Rotation paths and how fast each direction turns (degrees per step)
Each turn is a multiple of 5 degrees from 10 to 175, or 0.
Each row of a path follows its step; steps can be skipped.
path 1
step 0: .20	.22	-.11	.01	.12	.20	.03	.19	.00	.04	.06	-.15	-.36	.02	.01	.11	.10	.01	-.11	.13	.09	-.34	.04	.18	.09	-.07	-.11	.29	.16	-.15	.03	-.06	.09	-.26	.25	-.34	.39	.15	-.10	.09	.13	-.18	.14	.12	-.14	-.05	.07	-.37	.25	.12	.01	-.40	-.13	-.17
step 6: .21	-.34	.12	-.03	.03	-.03	.05	.08	-.23	-.14	.20	-.03	.08	-.19	.19	.18	-.06	.18	-.12	.43	.23	-.03	-.25	.17	.15	.07	.18	.01	.09	.09	.00	.08	-.05	.23	.19	-.02	-.16	-.13	-.30	.01	.07	.03	-.21	-.16	.10	.14	-.12	-.34	-.07	.27	.32	-.23	.05	.33
step 7: .17	-.04	-.06	.12	-.47	.14	.15	.03	-.02	-.21	.30	-.17	-.11	.07	.04	.10	.04	.01	.03	.41	.13	-.22	.02	-.07	-.10	.11	-.17	.03	.15	-.19	.08	.04	.12	-.21	.00	.08	.13	-.25	-.17	-.42	.05	-.12	.12	-.32	-.21	.33	-.06	-.09	-.07	.14	.08	-.31	.10	.25
step 8: .00	-.10	.06	.03	.02	.16	.19	.16	-.14	-.01	-.18	-.33	-.06	-.02	-.11	.01	.25	.24	.25	.06	.01	.28	.01	-.18	-.21	-.12	.05	-.16	-.37	-.09	.19	.04	.30	-.04	.13	.07	.25	-.26	-.14	-.09	.16	.03	-.29	-.28	-.04	.28	-.13	.02	-.11	.26	-.13	-.40	.15	.09
step 12: .05	-.02	-.20	.31	.18	.18	-.03	.03	-.06	-.11	-.15	-.09	-.11	.02	-.25	-.14	.01	.14	-.04	.25	.36	.00	.06	-.48	-.02	-.02	-.07	-.15	.32	.34	.32	.00	.25	-.23	.12	-.08	.05	-.01	-.27	.18	.29	.11	.10	-.23	.04	-.14	-.15	-.09	-.01	-.06	-.05	-.16	.10	-.26
step 17: .11	.00	.11	.06	.14	.10	-.16	.11	-.06	.17	-.13	-.44	-.24	.06	-.05	.02	-.12	-.21	-.04	-.12	.24	-.12	.41	.09	.01	-.22	.24	-.21	-.03	-.29	.20	.03	-.10	-.30	-.04	-.02	.03	-.11	-.01	-.05	-.11	-.40	.02	-.30	.27	.07	-.28	.02	.32	-.03	.09	-.17	-.07	-.13
step 18: .30	-.01	.24	-.18	.05	-.24	-.16	-.17	-.29	.05	-.15	-.23	.21	-.03	.05	-.01	.00	-.36	.09	.00	.23	-.14	.00	-.03	.03	-.29	-.08	-.08	-.13	-.10	-.20	.00	-.03	-.09	.49	-.07	-.14	-.36	-.14	.19	.12	-.15	-.11	.05	.25	-.23	-.05	.02	.11	.07	.20	-.34	.04	-.12
step 24: -.09	-.23	.04	.05	-.15	.30	.02	-.17	-.14	.09	-.39	-.23	.02	.03	-.06	.05	.10	.26	.06	.17	.03	-.11	.14	-.31	-.04	-.32	-.12	-.23	.06	-.16	.13	-.17	.11	-.15	.05	-.11	.12	.26	-.29	-.20	-.03	-.06	-.25	-.13	.33	.38	.12	.05	.02	.28	.06	-.02	-.19	.17
step 27: .26	.21	-.10	.06	.07	.18	-.28	-.08	.00	-.30	-.15	.08	.00	-.05	-.13	.03	.11	-.23	.16	-.19	-.20	.10	-.15	-.07	.30	-.61	.11	-.02	-.14	.10	-.06	-.08	.23	-.14	-.03	-.09	.22	-.03	-.01	-.12	.21	-.38	.03	.04	.09	.11	.13	-.17	.00	.37	-.13	-.10	.08	.17
Speeds:
.03	.02	-.08	.02	.03	-.10	-.03	-.02	.05	.01	-.04	.03	-.06	.02	.03	.04	-.07	-.06	-.06	-.01	-.02	-.06	.01	.06	-.06	.00	-.03	-.03	-.03	.04	.07	-.13	-.05	.01	-.01	.08	-.06	-.03	.01	.04	.01	.02	-.11	-.04	-.02	.01	.03	.01	-.01	.05	.07	-.03	.02	.02 : 90
.00	.05	-.03	-.07	.01	.02	-.03	.04	-.03	.05	.05	-.02	-.05	-.06	-.04	.07	-.01	-.06	-.11	.00	-.01	-.08	-.05	-.01	.07	.10	.07	.04	.02	-.01	-.02	.05	.01	-.09	-.04	.06	.04	.07	.02	-.03	.04	.00	.02	.00	-.03	.03	-.05	.02	.03	.07	.04	.06	-.01	.07 : 110
-.01	-.01	.00	-.02	-.06	.02	.00	.08	.05	-.02	.08	-.01	-.01	.03	.01	-.01	.06	.03	-.08	.09	-.10	-.02	-.01	.07	.03	.01	.00	-.03	-.03	.07	.06	.05	.00	.11	.06	.00	.11	.03	.02	.06	-.03	.00	-.01	-.01	-.09	.01	.01	-.03	-.03	-.01	-.01	-.08	.00	-.01 : 10
-.04	.04	-.01	.02	-.03	-.04	.08	-.08	-.01	-.04	-.01	-.02	.04	-.03	.02	-.01	-.05	-.01	-.03	.00	.01	-.06	.11	-.03	.03	-.02	-.05	.02	.05	-.06	.08	.02	.02	-.05	-.01	.02	-.03	.04	.01	.04	.07	.02	.07	.00	-.16	.01	-.01	-.03	-.03	-.05	-.01	-.04	-.11	-.02 : 155
.05	-.03	.03	.07	.00	-.04	-.09	.04	-.01	.04	-.01	-.01	.02	.09	-.06	-.07	-.03	.02	.03	-.01	-.01	.07	.03	.06	.06	.09	-.03	-.04	.01	.04	.01	-.03	.05	-.10	-.01	.03	.03	-.06	.03	-.04	.04	.05	.00	-.01	-.05	.10	-.10	.03	.03	-.08	-.01	-.03	.03	-.01 : 80
-.01	.01	.00	-.05	.06	-.01	-.05	-.01	.07	.00	.00	.04	.08	-.10	-.13	-.03	-.03	.13	-.01	-.03	-.06	-.04	-.02	.02	.00	-.01	.00	-.03	-.02	-.11	-.04	-.02	.07	.03	.03	-.06	-.02	.00	-.05	.03	-.03	.01	-.06	-.04	-.04	.02	-.02	-.03	.04	-.02	.05	.01	-.02	.06 : 140
.00	.01	-.02	.02	.02	.03	.02	-.06	.12	.11	-.01	-.01	.01	.04	-.03	.03	-.03	.03	.03	-.02	-.07	.02	-.05	-.05	.09	-.03	-.08	.07	.03	.07	.05	.02	.01	.00	.02	.03	-.02	.05	.05	-.03	.06	-.03	-.02	-.05	.04	-.07	.01	-.08	.11	.01	-.06	-.01	.02	-.03 : 25
path 2
step 4: .08	.07	.19	-.11	.38	.16	-.10	-.16	.22	-.10	.09	-.14	.04	.03	.30	-.15	-.04	.07	.13	-.06	.02	-.01	-.10	-.04	-.15	-.13	.02	.39	.09	-.01	.11	-.09	.39	-.22	-.05	.13	-.27	-.04	.09	.18	.18	-.10	.34	-.18	.02	.03	.22	.12	.14	.17	-.21	-.14	.09	.12
step 8: -.09	-.08	.39	-.02	-.20	-.04	-.20	.09	-.21	.09	.00	-.09	-.17	.09	.06	-.07	.25	.02	-.15	-.05	-.28	-.07	-.16	.05	.21	.09	-.20	-.22	.22	-.14	-.20	-.36	-.09	-.03	-.50	-.04	.19	.02	.06	-.08	-.21	.08	.05	-.09	.12	.06	.08	-.01	.05	.08	-.09	.08	-.07	.26
step 9: .23	-.15	.00	-.12	.19	.08	.01	.02	.06	.05	.08	.10	.08	.15	-.08	.09	-.32	.02	.08	-.15	-.14	-.13	.25	.21	-.10	.13	-.33	.22	-.06	.32	-.26	-.22	.20	-.14	.17	-.04	.12	.19	-.08	.09	-.09	-.30	-.17	.08	.10	-.09	-.10	.00	.08	-.10	-.05	.19	.38	-.24
step 11: .04	.10	.18	-.16	.05	.21	.08	.04	.08	-.03	-.08	.09	.21	-.08	-.12	-.03	.14	.04	.01	-.10	-.22	.01	.05	-.10	.28	.20	-.04	-.11	.34	-.13	.15	.09	.13	.02	-.34	-.07	.14	.22	.06	.15	.17	-.36	.07	.04	-.18	.28	.24	-.15	.07	-.04	-.30	-.22	-.31	-.03
step 16: -.22	-.18	.08	.21	.03	-.03	.03	-.23	-.01	.10	-.02	.10	.29	-.01	.15	.08	.05	.05	-.17	.05	.03	-.07	.58	.19	.25	.02	.12	-.22	.17	.06	.11	-.10	.09	-.14	.11	-.12	-.12	.01	.00	.13	.01	-.04	.31	.09	-.07	.15	-.18	.13	.30	.15	-.02	.06	.24	-.28
step 18: -.06	.09	.01	.13	-.26	.31	.06	.24	.19	-.05	-.03	-.17	.10	.32	.18	.28	-.07	-.11	-.14	.06	-.04	-.22	.05	-.28	-.12	-.17	-.12	-.16	-.19	-.06	.19	.40	-.03	-.26	-.07	.12	-.10	.03	-.01	.14	-.02	-.10	-.06	-.06	.15	-.02	.10	-.35	-.02	.07	-.30	-.01	-.18	.06
step 19: -.10	-.21	.20	.21	.03	.00	.13	-.31	-.02	.23	.26	.10	-.08	.34	.03	-.24	.07	-.06	-.12	.21	-.14	.08	.13	.10	-.19	-.12	-.04	.03	.01	-.20	-.09	-.07	.25	.04	-.09	-.15	.05	-.23	-.02	-.19	.02	-.12	.04	-.25	-.39	.10	-.07	.19	-.02	.39	.08	-.13	.06	.05
step 22: -.05	.26	.11	-.07	.22	-.09	.19	-.10	.06	.27	.04	.30	-.13	.03	.19	.04	.25	-.09	.24	.00	-.08	.11	.04	-.15	.00	.07	-.05	.21	.01	-.16	-.03	.00	-.24	.28	-.08	.24	-.12	.04	.26	-.14	.16	.00	.21	-.14	-.22	-.22	.31	.01	.07	.27	-.04	-.21	.04	.20
step 27: -.19	-.12	.09	-.15	.12	-.16	-.15	.20	.01	.04	.17	.11	-.04	.01	.05	.22	.06	-.30	.41	.12	-.19	.05	.10	.21	-.03	.21	-.12	.13	.06	-.09	.19	-.13	-.07	.00	-.34	.07	.09	-.10	.10	.12	.08	-.22	.07	-.12	.20	.06	-.07	.13	.21	-.28	-.09	.19	.20	-.38
Speeds:
-.01	.04	-.03	.01	.05	.05	-.04	-.03	.00	.04	-.04	.04	-.04	.02	.01	.05	.04	-.01	-.05	.02	-.06	-.02	.07	.04	-.04	-.05	-.02	-.02	.03	.02	-.07	.02	.00	.01	.00	.06	.06	.07	-.01	-.08	-.03	.00	-.07	.03	-.09	-.12	-.03	-.12	.03	.08	-.04	.05	.01	.02 : 110
.01	.04	-.01	.02	-.02	.06	-.03	-.04	.01	-.04	-.03	-.07	-.04	.00	.02	.00	.04	.08	.08	-.03	-.01	.07	.05	-.12	.02	-.02	-.04	-.01	.04	-.02	-.06	.05	-.05	-.09	.02	.03	-.06	-.02	.03	-.06	.00	-.05	-.01	-.09	-.06	.05	.06	-.02	-.06	-.04	-.04	-.03	-.03	.07 : 100
.07	.03	.05	-.04	.01	-.06	.02	-.04	.00	-.01	.07	-.01	-.11	-.07	-.03	.03	.04	.11	-.03	-.07	-.02	-.04	-.03	.07	-.02	-.01	-.04	-.03	-.01	.00	.02	-.02	.00	.06	-.06	.02	-.02	.02	-.05	.01	-.04	-.03	.00	-.07	.00	-.06	.03	.00	-.01	-.11	-.10	-.02	.07	-.04 : 20
.11	.01	.07	.02	.05	.04	-.06	.03	.00	.06	-.05	-.04	-.06	.00	.04	-.01	-.08	-.01	.05	.01	.03	-.01	.01	-.02	.02	.10	.01	.10	.02	-.07	-.03	-.10	-.02	.02	-.08	.02	.04	.01	.02	-.02	.03	.03	-.07	.08	.00	-.01	.06	.03	.01	-.05	-.01	.06	.01	.03 : 20
.05	.01	.02	.00	-.02	-.01	.03	.02	-.03	-.13	-.04	-.04	-.02	.03	-.03	.04	-.03	.01	-.01	-.03	.01	-.01	.06	.10	-.03	.03	.00	-.05	.05	.11	-.07	-.02	-.06	-.07	-.01	.03	.00	-.07	.04	.05	.07	.03	.00	-.02	-.05	-.06	-.06	.07	.07	-.03	.08	-.02	.00	.04 : 95
-.02	.09	-.02	-.03	.02	-.05	.03	-.02	-.03	-.02	.07	.04	-.09	.05	.02	.04	.01	.01	.05	.02	.06	.01	.00	.01	-.05	-.02	-.08	.07	-.04	-.01	.02	.00	-.06	.03	-.01	.04	.02	.05	.01	-.07	.00	.06	.01	-.01	.04	.13	-.10	-.04	.10	-.05	.05	.00	-.06	.01 : 145
.03	.02	.13	-.05	-.08	-.09	.02	.10	.04	.00	-.10	.02	-.01	.03	.02	.03	-.05	-.04	-.03	.00	-.01	.03	-.03	.02	-.10	-.01	-.06	.00	.06	-.07	-.04	.06	.01	.00	.03	-.04	-.07	-.02	-.01	-.03	-.08	.01	.00	-.03	.01	.03	-.01	-.02	-.01	.05	-.02	.05	.06	.04 : 70
path 3
step 3: .29	.21	-.02	.00	-.13	.06	-.18	-.03	-.07	-.11	-.18	-.36	-.14	-.13	-.02	.00	-.20	.17	-.09	-.20	-.20	-.23	-.01	-.08	.03	.00	.22	.08	.09	-.01	-.07	.20	.36	.06	-.02	.00	-.07	-.28	-.24	.19	-.03	-.04	-.23	-.09	.24	.26	-.06	.15	.29	.08	-.19	-.05	.16	.07
step 5: -.15	.20	-.12	-.10	-.01	-.03	.34	-.19	-.14	-.06	-.12	.15	-.07	.11	-.18	-.08	-.06	.05	-.20	-.22	.15	-.08	-.30	-.15	-.16	-.04	-.15	-.27	.26	-.02	.14	.03	.15	.14	-.30	-.05	.01	.22	.02	-.09	.01	.05	.16	.11	.05	-.04	.32	.45	.21	.02	-.15	-.08	.00	-.01
step 6: .21	.25	-.01	-.10	.12	.13	-.09	.21	-.16	-.23	-.06	-.04	-.35	-.03	-.06	.08	-.07	.16	-.27	.02	.19	.09	-.26	.05	-.01	-.42	-.03	-.13	-.17	.02	.35	.16	-.10	.10	.11	.16	-.27	.06	.11	-.06	.16	.34	.06	-.02	-.01	-.17	-.08	.02	.00	.17	-.12	.15	.03	.11
step 7: .01	.20	-.14	-.28	-.02	.04	.19	-.01	.03	.06	.15	-.20	-.20	.24	.42	.36	.21	-.05	-.24	.04	.23	.18	-.01	-.01	.14	.11	-.39	-.01	-.11	.08	-.12	.10	-.08	.12	.00	-.12	-.14	-.12	-.25	-.17	-.05	.17	-.08	.12	-.19	.01	.07	-.08	.19	.00	.11	.17	-.02	.05
step 8: -.01	-.12	-.02	-.05	-.12	.22	-.05	.15	-.13	.24	.19	-.15	-.26	-.11	.02	-.01	.15	.16	-.06	-.06	-.06	-.03	.08	.00	.19	.08	.09	-.01	-.17	-.04	.03	.08	.08	-.12	.02	.27	-.26	.09	-.15	-.42	-.15	-.20	.20	-.24	.00	.07	.23	.27	.49	-.18	.09	.03	-.02	-.03
step 18: -.07	-.09	.02	.11	.06	.00	.01	-.04	-.05	.01	-.34	.12	-.30	.15	.28	-.01	.34	-.20	-.28	-.06	-.03	.01	-.19	-.05	.21	-.19	-.16	-.13	.02	.11	.18	.25	-.24	-.10	.18	.07	-.09	.04	.07	-.13	-.05	.17	-.08	-.12	.05	-.09	-.07	.04	.30	-.05	-.14	.12	.17	-.44
step 19: -.04	-.03	-.07	-.07	-.05	.15	.08	.13	.22	.02	-.07	-.25	-.20	-.08	.18	.08	.08	.23	-.17	-.09	-.15	-.14	-.23	.03	-.11	.03	-.06	-.02	-.16	-.10	-.42	.04	.04	.16	-.01	.15	-.06	.06	-.22	-.05	.09	.21	-.20	-.24	-.15	.22	-.27	-.02	.48	.30	-.04	-.01	.11	.06
step 21: .10	.00	-.35	-.23	-.25	.07	-.05	.01	-.06	.14	-.12	.03	-.23	.26	.08	-.25	-.26	.09	.14	-.23	.05	.05	-.36	.02	.03	.04	.20	-.11	.32	.09	-.11	.04	.21	-.09	-.19	-.15	.04	.06	-.09	-.08	.18	-.21	-.14	-.01	-.03	.03	.08	.28	.06	-.18	-.18	.10	-.01	-.24
step 27: .18	-.24	-.08	-.21	.02	.13	.12	.17	.03	.08	-.01	-.04	-.15	-.10	.11	-.08	.26	.00	.20	.31	-.03	-.23	-.32	-.01	.01	-.06	-.11	.00	-.19	-.02	.10	.11	.26	-.24	-.18	-.07	-.25	.13	.16	-.15	-.12	-.04	-.17	.01	.15	.28	.05	.05	-.12	-.28	.25	-.26	-.19	.12
Speeds:
-.02	-.02	.08	-.02	.02	.08	.02	-.09	-.05	-.03	.02	-.01	-.06	.10	-.06	-.05	-.11	.03	.01	.07	-.06	.02	-.01	-.01	.00	-.05	-.02	-.02	.01	.01	-.08	.00	-.01	.01	-.02	.01	.10	.05	.02	-.01	-.09	.03	-.04	-.06	-.06	-.04	-.01	.00	-.01	-.02	-.05	-.03	-.06	.05 : 70
.05	-.03	-.02	.09	-.01	-.05	-.02	-.01	-.02	-.08	.07	.02	.01	.02	.00	-.03	.01	-.02	-.01	-.03	.02	-.05	-.08	.00	-.04	.08	-.02	-.09	-.02	.04	.01	.03	.02	-.01	.04	.01	.11	-.09	-.08	-.03	.04	-.10	.02	-.07	.01	-.05	-.09	.00	-.02	.01	.01	.00	-.08	.03 : 35
.04	.02	.01	.03	-.06	.02	-.10	-.05	-.08	.04	-.06	-.07	-.04	-.04	-.01	-.08	-.01	.00	-.07	-.03	-.02	.00	.12	-.01	-.03	-.02	-.03	-.10	.05	-.06	.05	.00	-.02	-.04	-.01	.04	.03	-.02	.01	-.10	-.05	.02	.03	.06	.09	.02	-.04	.00	-.01	-.02	.01	.00	.00	-.06 : 145
.02	-.02	.05	.01	.06	.04	.01	.00	.04	.06	-.02	-.09	-.03	-.01	-.01	.02	.04	-.08	.08	-.03	-.01	-.02	.00	-.07	.00	-.04	-.03	-.06	-.08	.01	.03	-.06	.11	.05	-.05	-.07	-.02	.03	-.05	.01	.00	.04	.02	.04	.01	-.06	-.13	-.04	.01	.00	-.05	.08	.02	.06 : 85
.00	.03	.02	-.03	-.01	.03	-.07	.04	-.03	.01	-.05	.14	-.06	-.01	-.03	.04	.12	-.05	.05	.10	-.04	-.02	-.02	.02	.00	-.07	.02	-.01	-.04	.05	-.02	.05	-.05	-.05	.06	.03	-.01	.00	-.02	-.03	-.01	-.01	-.01	.03	.06	-.07	-.01	-.05	-.08	-.07	-.03	.00	.01	.01 : 155
.02	.00	-.02	-.01	.01	-.07	.04	.09	.02	-.01	-.03	.10	-.03	-.06	-.02	-.03	-.04	-.01	-.03	.04	-.06	.00	-.01	.03	.08	-.09	-.10	-.02	-.03	-.12	.00	-.05	.10	.02	-.06	.06	.05	.01	.00	-.01	.01	-.05	.04	.01	-.01	.01	.01	.02	-.03	.08	.05	-.04	-.01	.04 : 100
.09	-.06	.01	.06	-.02	.06	-.10	.00	.04	.02	.01	-.02	.11	.01	-.02	.02	.01	-.02	-.07	.02	-.01	-.05	-.03	-.01	.10	-.04	-.04	.07	.00	-.02	.01	.05	.00	-.02	.05	-.01	.02	.05	.08	.01	.02	.02	.12	-.02	-.03	-.07	.02	.05	.02	-.02	-.03	.06	-.04	-.02 : 175
.02	-.03	.01	-.05	-.03	.01	-.03	-.02	-.03	.02	.02	.01	.09	.03	-.02	-.06	-.02	.07	.04	-.08	.03	-.11	-.12	.02	.00	-.03	-.01	-.02	.03	.04	.03	-.03	.01	.06	-.09	-.01	-.06	.05	.05	-.03	.03	-.03	-.04	.09	.06	-.04	.02	-.04	-.11	-.01	.00	-.08	-.02	-.01 : 65
